A single turn carries every row of the set below to another of its rows. Some are shown first; where does it send the rows asked next?
J_698: [ 15   4  -3  11 -13 -14   5  -2  17   1  -5  -4  15 -17   2   7   9 -17
   8  -2   3  10 -10  20   5  17  17  16  -2  10   4 -11 -11   5 -10   8
  -7  -1 -12   3   4   9  16   7  -5   7   2   5  -5]
J_537: [  9 -23  12  11  -6   7  -6  -4  11   9  17   0  11   4  -4  13  24  -5
 -18  15  -9   9  -6  -4   2  -1   1 -10  -3  21   6  -4  -3 -16   0  -5
  -3   0   6   1   0 -15  12   4   3  -1   8  -2  12]
J_309: [-13   3  -1 -10  20 -17  -4   0   6  -9  -1   9  -2  -6   4  -3   6 -11
  -4  26  -5   6  -2  -2   0   9  13 -16   6   8  19 -13 -24  11   5   2
   7   8   7 -15 -14  -3   0  -1  -8   1  11 -24   7]
J_546: [ -2  11 -13 -14   7   7  -6  -2  13 -16  -1  13   3  -8   4  -8   6  -9
   2   0  -6 -10  -9  -3   7  16   2  12  20 -19 -15   4  -9  -5   4  -9
  -7   8   3  12   0   2   6   2  -4 -12 -19   0  -6]
J_86: [ -7   9  -2  -3   9  -1   9   4   1 -11  -6   1 -11 -13   0 -13  19  -2
   0   2  -4  -2 -21   6   4   2  -5   9   2 -18  -8   1 -10   8   3   3
  -7  -7   5  -9  19 -19   3  -4  -4  21 -24   4   0]
J_820: [  6   0   9   0 -16 -12   7  -2   9   0   7   0  15  -2 -13  -5   9  -7
 -17   7  12  11 -14   7  28  -8  17  14  12 -11   7  -8 -14  -8 -11   4
   2   1 -24 -11   3   0   3  18  -7   4   8  -1   3]
J_118: [ 15 -11  -2  12   2   7 -11 -15  21  -3   6  -5  13   8 -12  12  -6  -4
 -12  -1   0 -11   9  16   1   2   2  -7  -4  18  -9   5  -3 -13 -11  -7
 -15   3  -7   8  -8 -10   8  22   6  -9  15  -3  18]
J_504: [  4 -19   7  14  12   4 -10 -10   7   7  -5 -13  -3  -3  11  -3 -12   3
  -6  24   7   5   5   8 -11  -4  10   7  -6  10   9 -15   7  -7   1  -3
 -16   1  -2   4 -15 -15 -13   7   7   1  14  -3   8]
J_938: [ -7   6  -6  -6   1  -5  -9  -5  -6 -23  -1 -10 -15  -4  -9  -5   3  -3
  -7  -3  -7   4 -21   1  13  12 -13   3  -6  -9 -10  13  -1  18  -6  -1
   4  -6 -11   1  22  -7  17  -4  -5   6  -6   0  -8]
J_688: [  4  -1  13  10  -4  11  -2  -6  11  12   5   0   6  -5 -11   0 -20 -19
  -4  -8   0  14 -15   9  22   5   8  27  -2  -4   2  -8  -6 -17 -14  14
  -1  -3  -2   2  -9   5   8  10  -2  -5  -4   7 -12]
J_320: [-15   8 -24 -11   5  -2  -7   0  -1 -18  -4 -13  -8  -2 -10  -8  -8 -13
   8 -13  -1   4  -2   3  12  15  -9   5   0 -14 -15   9  -5   2   2  -9
   0  15  -2  12   4   8  13   9  -5   4 -15  -7   5]
J_129: [  0  18  -4  -5 -13 -24  -3  -1  -7 -12  -2  13  -5   6   0   5  17   2
  -9 -14  -9  10  -5  -8  17   8 -10  -2  -1 -11  -8  12   6  20   7  -9
   4 -14  -8  -3  11  -7  17   1   1  -8  -2 -13   4]
J_705: [ 10 -16  -2  21   7  18   6  -2  24   1  -5 -12  -6   3 -13  10   3   3
  -7  22  -4   6  -3  10  -7  -2  -8  -6  -1  10  12  -3 -20  -5  -4  -2
  -1  -2 -13   1  -6 -19   7  11   1   6   1   8  15]
J_527: [  8 -22   8   5   2  -8  -8  -9   4   2  -3  -4   2   2 -12  15  -7  14
   6   8   4  14  23   5   0  -6  13  11  -1  18  23  -7   6  -7   8   2
  -6   6   2 -15   3 -25  12  12   7   0   3  -4  11]
J_152: [ -7  -2  -2 -10   5  -2 -10  -9  -8 -23   3 -13   8   2   6   4 -15  -2
   8 -23  18   6  19   5   1   6  -4  11   9  -3  -7  19  16   3   7   6
   7  -3  -5   3   4   4  -6   5  -7  -4   4 -23   6]
J_684: [ -8   7  -3  -1  -3   3   5  -6   5  -6  -9   8 -10   0   5 -31   9   5
   4  -7   8  13 -10  -8  -6   2   1  22   4 -16  -4   2   6   4  16   0
  -8 -10 -10   6  -7  10  -5  -6   6   2  -8  -4  -4]
J_158: [-15   6  19  -1  22  -4  -5   0   1   0  13   6  -9   4  -1 -11  -9 -16
 -12  14   3  11  -9  -1   8  -3   9  -5   5  16  15   7  -9   4  13   6
   8 -11   6 -10 -22  -4 -14  -6  -4   9   0 -17   8]
J_635: [-15   4  -5 -11   3   3  -5  -5  -5 -15  -1 -10   0  -1   7  -6 -12  -4
  12 -24  18   7   4  -4  -3   4  -5  24   6 -12  -6  15   9  11  15   1
   2  -7  -1   5  -6  12  -8   4  -4   4  -4 -18   1]
J_126: [ 11 -15  12   0   1   7   4  -3   5  13  11  -1  -1  15   5   5  -5  -2
  -2  20   5   2  12   8   3 -16  18  -8   8  22   7 -15   1  -8  -5  -5
 -10  22   4  -7 -12  -8  -1   2  -4  -7  -7  -8  16]
J_686: [-12  -7  -1  -9  -2 -15  -8  -8  -9  -8  -1   2 -10  11   8  -1  -7   0
  11 -25   8  -1  12   5  -2  -9 -11  -6  -5   1  -6  -9   8   3   2  28
   5   1  13 -10  13  -6  -1   1  -8   5   2 -16  -3]
J_187: [ -8  -1   5  -7  12  -1   8   2  13  -4   8  11   0   6  -2   4   3   0
 -14  18  -6  16 -12  -3   8  10  25 -12   8  -6  13  -2 -10   8   8   0
  15  -8   0  -6   1  18   3  -3   6 -11  14 -13  15]
J_543: [-13   5  -8   0   8   3   2  17  16   8  19  -4 -17  -1 -11   5 -16 -15
  -7   9   3   3 -17   6   2  18  16 -10  -5   4   9   9 -19 -15  -1 -11
   7  -5  12   1  -5   3  -2  -3   1   8   6   1  -1]
J_100: [ -7   1   0  -2   0  -1 -15 -12 -12 -24   4 -11 -10   3 -11   0 -10  -5
  -6  -7  -2   1  -7   3   9  12 -19  -5 -11   5 -14  18   3   4 -13   5
   7   0 -17   2  20 -15  16  -4  -7   4   4  -8  -7]
J_171: [ -8  15   1 -10   0   6   8  -2  -5  -2  13  13  -5  -9   9 -16   6  -6
   2 -12   9  -7 -19  -6  -7  -6   1   7   2   5 -12  -5  -7   7  -7  -6
 -15  11   0 -10   1  -4   1 -15 -14   3 -15 -15 -10]
J_265: [  3   7  19   8  -2 -10   1 -19   1   2  11  17  15  -6   1  16  -6 -15
   0   0  18   4 -12   6  20   3  23  23  10   2  10  -6 -13   5   2  17
  -5   3  -9  -2 -15 -19   3   2  -1   9  -2  -2   6]
J_5: [-13  14  -5 -15  -6 -10  -3   1  -9 -11   2  22 -13  10   2  13  -4   8
   6 -15  -2  -7   3 -13   8   2  -5   7   8 -21   6  -6 -12  14  -1  -2
   3  -2   0 -21   7 -12  10   8  -7  -9  -1 -19  -9]
J_294: [ -3  12  -2   7  11  -2  -2  12  10   4   0   0  -9  -1   8  -2 -15 -16
   0  11  -4  17   4   6  -3  22   1   2   2  16  13   8 -13  -1  11  -8
  11 -10  11   4 -30   2  -6  -9   2   0   1 -11   1]
J_276: [  2  14  -5   1 -12 -25  -5  -8  -3  -9  -5   4  -8   7  -7  11   6   5
  -2 -19  -3   9   7  -7   6   9 -10 -10  -6   3  -8  16  13   6  10   2
  10 -13 -14  -2  15 -11  20   6   7  -6   6 -10   4]
J_811: [ 16 -13   7   6   3   0  -4   0  12   3   4   2   0  -4  -9  13   9  15
   0  16  -2  14  17   1  -9 -12  22   8   2  21  25  -9  -4  -3   7  -6
  -4  -3   2 -18   1 -16   9   9  10  -3   4  -8   7]
J_52: [ -4   8   0 -13 -13  -9  -5  -7  -8 -13   4  11 -11  13  -3  18  -8  10
   5 -18   0  -9  16  -4   1   4  -7  -8   8 -12  -3   3  -8  -3  -5   0
  10   5  -3 -23  10  -9  13  14  -7 -11   5 -18  -6]
J_595: [-15   2 -21  -1  10  -7  -6  -4  -8 -19  -5 -15  -4   3 -15  -3 -18  -8
  11 -15   5   8  15   8  13  14 -14  -5  -1  -7 -11   5   1  -6   4   0
   3  18  -9   4   8  -6  13  11  -3   6  -8 -11  14]
J_60: [ 12 -29  15   4 -11   1  -9 -13   5  -2  12   0  21  12  -5  15  14   1
 -13   5  -2   8  11   1   6  -4  -7  -7   2  21   5   1   1 -11  -2   1
   1   7   8  -6   0 -15  13  10   0  -6   9  -8  15]
J_710: [ 11 -16  11   1  -3   1  -3 -11  -2   5   6 -11   5  14  -4   8 -15  -3
   1   7  12  -1  16  16   7 -10  10  -5  -2  28   3  -4  11  -8 -13  -6
 -14  20  -2  -5 -12 -17   2   3  -7 -10  -3  -9  11]
J_164: [-10  14 -17  -6  12   1   5   9   1   2  -2  26  -5  -5   3  -1  -1   5
  13  -7  -5  10  -5 -21   4   5   8  19  10 -20  10  -9  -6   3   6  -9
  -8   3  -1   0  11 -15  10  -4  -3  -4 -13 -10  -5]
J_774: [ 13  -4  -2  17  16  11  -9  -6  21  -1  12  -2   8   1 -10   1  -3  -7
 -14   8   3  -5   5  18   4  -3  11  -5  -1  18  -2   3  -4 -12   3 -11
 -20  -1  -3  11 -17  -7  -1  13   8  -5   3  -4  23]
J_625: [  6   5   3  16  -8 -14   0   5   1   8  -7  -5  12  -6  -3 -11   1 -21
   5  -3  20   8   4   5  11  -2  -3  17   2   1  19 -11 -17 -10  -3   5
  -7   2 -11  -5 -31  -9   7   7 -11   5  -7  -2  -9]
J_354: [  2  -1  -6  -2   7  -6   9  19  17  -4   4 -10  -7  -4  -2 -11  10  -7
 -17   8   0  17 -13  10  -4   7  10 -15 -13  13   9  -3 -16   6  -6  -4
  11 -17   6  -5   2  14   3  -7   1  -7  14 -10  -6]
J_849: [  4 -17   3  17   3   0  -6 -13   9   7 -13 -20  -3   6  -4   1 -20   6
  -3   9   8   5  10  11  -7  -2   2   6 -15  10   4  -7  13  -9  -3  -1
 -14  -1 -13   5  -8 -18  -3  14   8   1  17   2  10]
J_691: [  6  -1  10   4   4 -15  -1  -5  -1  -1 -12  15  20  -2   7  -6   4 -13
  -9   7  -6  16   0   5  20   5   0  20   6   6   8 -31 -20   9  -8  19
  -1   6  -8  -8  -4  -7  14  11   4 -12   3   0  -6]
J_878: [  9 -21   0  15   1   2   0 -12  24   1  -9 -11   2   6 -16  14   3  11
  -6   7   1   3   6   9  -5  -8 -10  -7  -4  10   8  -2 -12  -5  -3   9
   1  -3 -11 -10   6 -21  13  20   4  10   8   8  17]
J_143: [  2   9   1   1  -8   5   2  11  -7 -13   7  20  11  10  10 -15  23  -4
  -6  -2  -6  13  -7  -7  12   6  -6  15   6 -14   0  13   4   8   1 -10
  -6 -14  -2   1   3  -5   4 -13  -4  -4 -12 -17   0]
J_333: [-16   4  -2 -14  -1 -10  -3  -4 -10  -7   3  11  -7   8  13  -4  -4  -7
  11 -29  10  -6  -3  -6   0  -8 -10   7  -3   0  -6 -10   1  15   2  16
  -2   0  14  -6   0  -2  -6  -5 -11   3  -6 -20  -7]

J_276 turns into J_100
J_820 turns into J_698
J_811 turns into J_537
Where do these go?
J_354 turns into J_543
J_635 turns into J_333
J_118 turns into J_849
J_546 turns into J_684

A single turn carries every row of the set below to another of its rows. Some are shown first; where does it send the rows asked next?
J_969: [ 16   4  15  -5 -10  -7 -14  16  -5  -3   3   6  -6  -6 -18   2   7 -10
   4   6 -26  10  19 -12  26   0  -1   4]
J_65: [ 19  12  14  -3  -5  -8 -12  16   0  -4   1   5  -1  -1 -18  -1  17  -1
   3   6 -31  -2  19 -14  30   1   4   2]
J_604: [ 10  -4   0  -8 -15   4  11  -5  19  20   1   1   5   1 -16  -6  14 -19
  -4 -13   8 -10   4   0 -11   8  -1   3]
J_672: [ 19   6  19  -2  -6  -8 -17  18  -2   5   5   0  -1   1 -13   1  14  -7
  10   9 -29   1  21 -19  26  -1  -6   4]
J_665: [ 19  14   3 -16 -10 -16  -9 -14  14   2   1   8  21 -12 -19 -15   8  -3
  -8  23   4  21  13 -15  -5  -9  -7  -7]
J_795: [  8   8   0   5   4 -13  12  23  -1   0  18  -6  -6  12  -5 -16   8  -5
 -12   0  -6 -23  13 -12   3 -10  -4 -25]
J_536: [ 23  16  -5 -10 -13  -8   3 -17  18   3   1  11  12 -11 -26 -13  15  -4
  -5  18   6  16   4 -15   3  -6   5  -4]
J_981: [ 36  29  -4   4 -13 -17   7   5  21  27   0  -2  16   3 -15  -8  12   3
   2  21  -4   1   5 -16   0  -7 -10   1]
J_72: [ 21  13  14  -7  -9  -8  -6  19   2   3  -1   9  -6  -9 -20  -1   9   0
  -3   7 -31   4  20  -3  23  -3   3  13]
J_998: [ 20  11   6 -14  -9 -15 -10 -12  14  11   5   4  19  -9 -13 -13   7  -8
   0  25   4  21  14 -21  -7  -8 -13  -6]
J_842: [ 27  24   1  -9 -11 -27 -10   4   8   0  -2  -2  23  -5 -17 -12  -1   2
 -14  20  -2  14  16  -9  -1  -8 -15 -15]
J_964: [  7   2  -1   5  -1  -9  18  23  -1  11  22  -2 -15   9  -3 -11  -3 -12
 -13  -1  -3 -12  10  -7  -1 -14  -7 -15]
J_489: [  6  11  -8   0   7 -12 -12   5   5  10   0   4  -8   7   9   2   5  -5
   6 -10 -26 -29  11  -2  -3  -2   1  -5]
J_269: [ 14  10   4  -8  -6  -8   3   0  26  20  -6  -4  19   5 -13 -15  23  -4
  -9  -9   0 -25  12   1 -16   5  -5  -3]
J_336: [  4  11 -10  -6   4 -11 -10   3   2  -2  -3  11 -10  -2   2   0  -3  -3
  -6 -13 -23 -23  10   7  -2  -3   7  -5]
J_881: [  8   4  -1   3  -3 -11  20  25  -1   9  19   1 -14   4  -6 -15  -5  -8
 -18   0  -5 -12  12  -2  -4 -16  -6 -14]
J_161: [ 23  16  -2  -3  -9  -6   3 -17  23  17   4   7  16  -4 -19 -10  23  -6
   9  21   5   9   4 -26   2  -6  -2  -2]
J_589: [ 22  17  17  -3  -5 -11  -8  21   4  10   0   4  -2  -2 -15  -2  15   2
   2   8 -35  -3  21  -9  21  -3  -2  12]
J_49: [ 26  12   1  -4 -19 -19  -3   4   8  21   4  -3  13  -4 -10  -5 -10  -9
  -1  23   3  23  12 -14  -3  -9 -22  -5]
J_76: [  3 -10   6 -17 -15  -4  -4  -5   8   6   2  -2  13  -2 -13  -8   4 -25
  -9 -12  12  -2  12  -1 -13   9  -8 -10]
J_148: [  9  11  -1   2   3 -16  11  24   0  -2  16  -2  -6  10  -7 -18   3  -2
 -20  -1  -6 -22  13  -5   0 -13  -5 -23]
J_326: [  4   8  -5  -5   4 -15 -15   7   1  11   1   7  -8   0  12   2  -8  -7
  -1  -7 -26 -20  15   5  -9  -6  -6  -2]
J_979: [ 25  16   3  -7  -8 -10  -1 -11  23  23   4   3  17  -2 -15 -12  18  -4
   8  26   2  10   9 -24  -5  -8  -9   1]
J_229: [ 19   6  18  -6  -9  -8 -11  21   1  11   3   5  -9  -6 -13   1   5  -4
   4   9 -31   8  22  -7  19  -5  -7  13]
J_451: [  4   2  -6  -1   4 -11 -13   4   1  12   5   3 -11   6  12   5  -3 -14
  10  -7 -21 -22  12  -5  -4  -1  -5  -6]
J_331: [  7   8 -11   0   1  -6  -3   3   4  12   1  10 -15   1   5   4  -1  -9
   4 -10 -22 -23   6   1  -1  -2   5   2]
J_892: [  4   2   0   4   1 -12  11  22  -5  -1  21  -5  -9  11  -5 -14   2 -11
 -13   1  -3 -16  12 -12   2 -11  -9 -27]
J_174: [  1   6  -4  -7   4 -16 -20   4  -4  -1   1   5  -6   1   8   1  -5  -9
   0  -9 -23 -20  16   0  -2  -3  -3 -13]
J_987: [  7   3  10 -17  -6 -15 -12   0  13   4  -4  -7  25   2  -9 -14  14 -10
 -14  -9   3 -14  20   0 -17   6 -13 -14]
J_7: [ 32  27 -11   4 -13 -14   5  -3  13  -2  -3   1  19   0 -25  -9  16   1
  -4  11   2   0   2 -19  16   0   5 -14]
J_594: [ 10  -2   8 -14 -12  -8   1   2  19  26  -1  -5  13  -1  -8  -9   5 -14
  -9  -7   4  -8  16   4 -24   3 -14   4]
J_579: [ 19   7  14  -2 -10  -3  -4  18   0   9   4   7 -10  -4 -17   3  10  -7
   8   7 -28   5  16 -11  26  -1   0  13]
J_340: [  6   0  -2   6  -2  -8  17  21  -3   2  22  -2 -14  10  -6 -12  -1 -13
 -11  -2  -1 -14  10 -10   3 -10  -4 -22]
J_601: [  1   1  -9  -7  -1 -10 -12   2  -4   0   2  10 -13  -4   5   4 -11 -13
  -3 -12 -20 -12  12   4  -3  -3   1  -5]
J_93: [ 22  12  -5  -5 -19 -16  -6  -2   0 -10   3   2  15  -7 -22  -7  -4 -12
  -5  15   8  22   8 -17  12  -2  -6 -20]
J_215: [ 28  19   3   3 -11 -19  -9   4  11  15   5 -10  21   7  -9  -6  10  -7
  10  21   1   6  10 -28   6  -3 -19 -17]
J_951: [ 25  20  -4  -6  -8  -7   4 -17  21   7   1   8  15  -6 -23 -13  24  -1
   1  19   4   7   4 -21   4  -4   5  -3]
J_644: [  7  -7   9  -7 -10  -4  -6  -4  16  16   4 -10  17   9  -8  -7  19 -22
   3  -9   8 -15  11 -12 -11   9 -12 -12]
J_875: [ 19  13  19  -7  -3 -16 -17  20  -1  -2  -1   4   2  -4 -15  -2  12   1
  -1   8 -33   0  24  -9  22  -3  -4   4]
J_25: [ 10  11  -2   5   1 -12  20  27   3   9  16   1 -13   7  -7 -16  -1  -2
 -20   0  -7 -19  11  -1  -5 -15  -5 -13]
J_287: [ 22  15   6 -10  -6 -16  -8 -12  19  16   4   1  21  -3 -12 -14  15  -5
   5  27   2  12  15 -24  -6  -9 -14  -5]
J_904: [ 20  13  -2 -14 -11 -12  -5 -18  13  -4   3   8  18 -11 -24 -14  11  -6
  -6  20   7  17  11 -19   1  -6   0  -9]
J_70: [  9  13   2   3   2 -16  15  26   2   6  16  -2  -8   8  -4 -18   2   0
 -20   1  -9 -21  15  -3  -4 -15  -8 -19]
J_615: [  4   5 -11   0   2  -6 -10  -1   0  -3   2   9 -11   3   2   3   2 -12
   2 -14 -19 -23   7  -2   6   2   9  -8]
J_464: [ 30  22 -11  -5 -20 -13  10  -1  11   2  -3   7   9 -12 -27  -8  -2  -2
 -15  13   4  17   5  -3   8  -6   1  -2]
J_106: [  8   1   1  -9  -9  -5  -2  -8  14  -3  -3  -3  19   3 -18 -10  22 -14
  -9 -16   8 -20   8  -4  -4  12   3 -15]
J_732: [ 10   5   3 -18 -12  -8   5  -1  17   8  -7   3  14  -6 -18 -13  10  -8
 -21 -13   3 -10  12  12 -17   3  -1  -2]
J_785: [ 31  15 -10   9 -19  -7  12  -3  14  19   3   1   7   2 -21  -3  11 -12
   8  14   7   9  -2 -23  13  -1  -2  -4]

J_287 turns into J_951
J_594 turns into J_604
J_340 turns into J_892
Where do these go?
J_174 turns into J_489
J_579 turns into J_969
J_981 turns into J_464

A single turn carries every row of the set below to another of its rows. Some are shown first; where does it send the rows asked next?
J_9: [  0  -6   7  14  -6  11   4  -9  25 -12  -5 -12  -5 -27 -14  -6  -5  -9
 -24   5]
J_605: [ 17  -2   8  -2 -32  -9   2   5  30  -3  -8  -2 -12 -16   8   2  18  -3
 -19   0]
J_926: [ -9  -5  -8   2 -12  15  15  -6  14  -5 -13  23   2  -9 -13   2   7   2
  -9  12]
J_891: [ -7  -8 -11   7  -4  17   7   2   9  -2 -15  19   3 -17 -18   4   2   8
 -14  10]
J_944: [  9   2   5  -1  10  -2  -7   7  20 -15   9 -19   1 -21 -10  10  -8 -15
   6   3]
J_899: [ 21 -10  11 -13 -26  -7   6  -3  28 -21   0  -6  11 -14  10   7   7  -2
   4   6]
J_499: [  9  -5   5  15  -3   8   4   2  18 -12  -9  -8  -5 -34 -25  -7  -2  -4
 -21   7]
J_32: [ 11  -1   2   2 -21  -7 -17   5  12  -4 -10   7 -12  -2   0  11  13  22
 -18  -9]
J_426: [ 19  -9  10 -12 -24 -11   6  -8  24 -24  -3  -5   6 -14  13   6   3  -3
   4   7]
J_402: [ 12  -3   4   3   8   0  -1  19  17 -15   5  -9  -2 -27 -19  13   0 -17
   8   6]
J_544: [ -5   2  -2  -4  10  -4  -3  14   9   4 -13   2  -1  -3  -1  14  -7   4
  14  15]
J_591: [ 10   0   1  -1 -21 -11 -18   1  11  -8 -11   5 -18  -3   4  12  10  18
 -19  -5]
J_35: [ 15  -8  10  -9 -17  -8 -12   0   9 -21  -9  -3  10  -1   2  13  -2  26
   4   3]
J_389: [ 14  -8   7  -8 -15 -11 -13  -5   7 -26  -9   0   4   0   6  15  -2  23
   2   2]
J_575: [ -3   2   2  -7   2 -10  -2  19   8   6 -14   7  -8  -6  -5   9   4  -3
  13  24]
J_977: [  9  -8  12  14  -7   6   2 -11  18 -18  -8  -9   0 -29 -24 -11  -5   0
 -20   8]
J_841: [-15  -5  -8  11  -4  14   6  -4  16   5 -16  17  -4  -8  -4   5   1   6
 -14   7]
J_739: [ 13   3   6   0   8  -4 -12  13  14 -21   8 -11  -7 -15 -22  12   0 -13
   6  -1]
J_804: [ -4  -6   1  -5   6  -2   1  20   6   1 -14   8   2 -12 -10  12  -2   0
  11  25]
J_107: [ 16  -1   4  -4 -30 -11   1  -1  27  -8  -8   1 -15 -16  12   4  16  -5
 -18   0]

J_499 turns into J_402
J_544 turns into J_841
J_926 turns into J_977
Where do these go?
J_32 turns into J_605
J_426 turns into J_389

